In the data rows, zero lies at 4.5, halfway between 4 and 5.
Here are some points, each followed by its number:
ndarray[4 5 3 4 3 5 3 5 6 4 5 4 5 5 4 4 5 3 6 4 6 5 6 4 3 4 6] 0
ndarray[3 6 2 4 5 2 5 5 5 3 4 3 6 3 5 3 6 5 3 5 4 5 3 5 6 4 6] 1
ndarray[5 5 6 4 5 4 3 3 2 4 4 7 6 5 6 6 4 5 6 5 6 6 5 4 6 4 3] 2
ndarray[5 4 4 5 5 5 5 4 5 4 5 4 5 5 4 4 4 5 5 5 5 5 4 4 5 4 5] 3
ndarray[1 8 5 4 5 1 3 7 5 4 4 4 6 6 5 4 7 3 4 2 4 6 6 5 5 3 5] 4
ndarray[5 4 5 5 5 2 4 4 6 4 4 3 5 5 4 4 4 6 5 2 4 4 3 4 5 5 4] 5
ndarray[3 4 4 6 1 1 1 4 6 2 7 3 7 3 3 4 6 5 7 1 5 9 4 6 5 7 5] 6
ndarray[4 2 4 5 4 3 7 4 6 2 5 5 3 4 6 4 4 6 5 5 6 1 6 4 2 4 3] 7
ndarray[5 5 2 4 2 5 4 5 5 5 4 5 6 5 5 5 4 4 7 3 5 6 6 6 4 4 6] 8
ndarray[5 4 5 5 3 1 5 5 7 3 4 4 6 4 6 6 8 3 6 3 3 5 5 4 3 2 5] 9
ndarray[4 5 4 4 3 5 3 5 5 4 4 4 5 4 5 5 5 4 5 4 5 5 6 6 3 4 5] 10
ndarray[5 2 3 9 7 9 8 9 8 7 9 0 3 5 5 0 5 7 9 8 3 3 2 3 8 0 9] 11
ndarray[5 5 3 4 6 4 5 5 4 4 5 5 5 4 5 5 3 5 5 4 4 5 5 5 5 3 4] 12
ndarray[5 4 4 5 5 4 4 5 5 4 3 4 5 5 4 4 5 4 4 4 5 4 4 5 4 4 5] 13
ndarray[6 5 4 4 3 3 5 5 4 3 4 6 3 4 5 6 5 4 5 7 4 2 7 5 3 5 3] 14
ndarray[5 4 4 4 5 5 5 4 6 4 4 4 4 5 4 5 4 4 4 5 4 4 5 5 4 5 5] 15
ndarray[5 4 4 5 5 5 2 5 6 5 2 5 4 6 5 2 5 4 1 4 4 4 5 3 6 3 5] 16
ndarray[6 6 5 5 5 4 6 3 5 4 3 7 6 5 6 4 4 5 4 6 5 5 4 5 5 1 2] 17
New points follow, each followed by the numbers of its two nearest points above by angle, smallest number first.
ndarray[7 3 4 8 6 7 5 5 7 5 7 3 4 3 4 3 5 5 8 7 5 4 3 6 6 2 7] -> 3 11
ndarray[4 4 4 2 6 6 2 5 4 5 5 2 5 3 3 5 3 4 5 6 6 2 3 6 5 3 6] -> 11 13
ndarray[4 3 5 5 6 5 6 4 3 4 5 3 4 5 6 4 6 5 3 5 3 5 4 2 6 6 4] -> 3 11
ndarray[5 5 4 4 5 4 4 5 4 5 4 5 4 5 4 4 5 5 4 4 4 5 4 4 5 4 5] -> 4 16
ndarray[5 4 5 6 3 3 5 4 4 4 3 5 4 4 5 5 5 4 4 5 6 4 6 5 4 4 4] -> 7 14
ndarray[3 5 5 2 6 4 5 6 5 5 7 5 5 4 5 7 7 5 4 4 4 4 5 3 3 6 5] -> 4 9
ndarray[5 5 4 4 4 4 6 6 5 4 4 4 5 4 4 6 4 5 4 5 5 4 4 4 4 4 6] -> 1 15
ndarray[3 7 5 4 4 4 5 4 4 4 4 4 5 5 4 5 4 4 3 4 3 6 5 6 6 4 6] -> 1 4
ndarray[6 2 4 5 5 6 5 4 8 7 5 3 6 4 3 4 5 3 6 4 3 2 3 4 6 4 7] -> 3 11
ndarray[6 6 5 4 4 6 5 6 5 5 3 5 4 5 4 4 5 4 5 3 4 6 6 4 4 5 3] -> 8 10
ndarray[4 4 4 4 5 4 4 5 5 5 5 5 4 4 4 4 3 5 4 5 5 4 3 5 4 3 6] -> 3 11
ndarray[5 6 5 4 3 5 4 4 4 4 3 6 5 6 5 5 5 3 5 5 3 5 6 4 4 5 4] -> 2 14
ndarray[6 6 5 3 4 5 3 2 3 5 5 8 3 5 6 5 4 5 2 4 5 5 5 3 3 6 3] -> 2 14
ndarray[5 5 5 6 3 3 7 5 5 5 4 5 5 6 5 6 4 3 2 6 3 5 5 6 5 3 3] -> 14 17
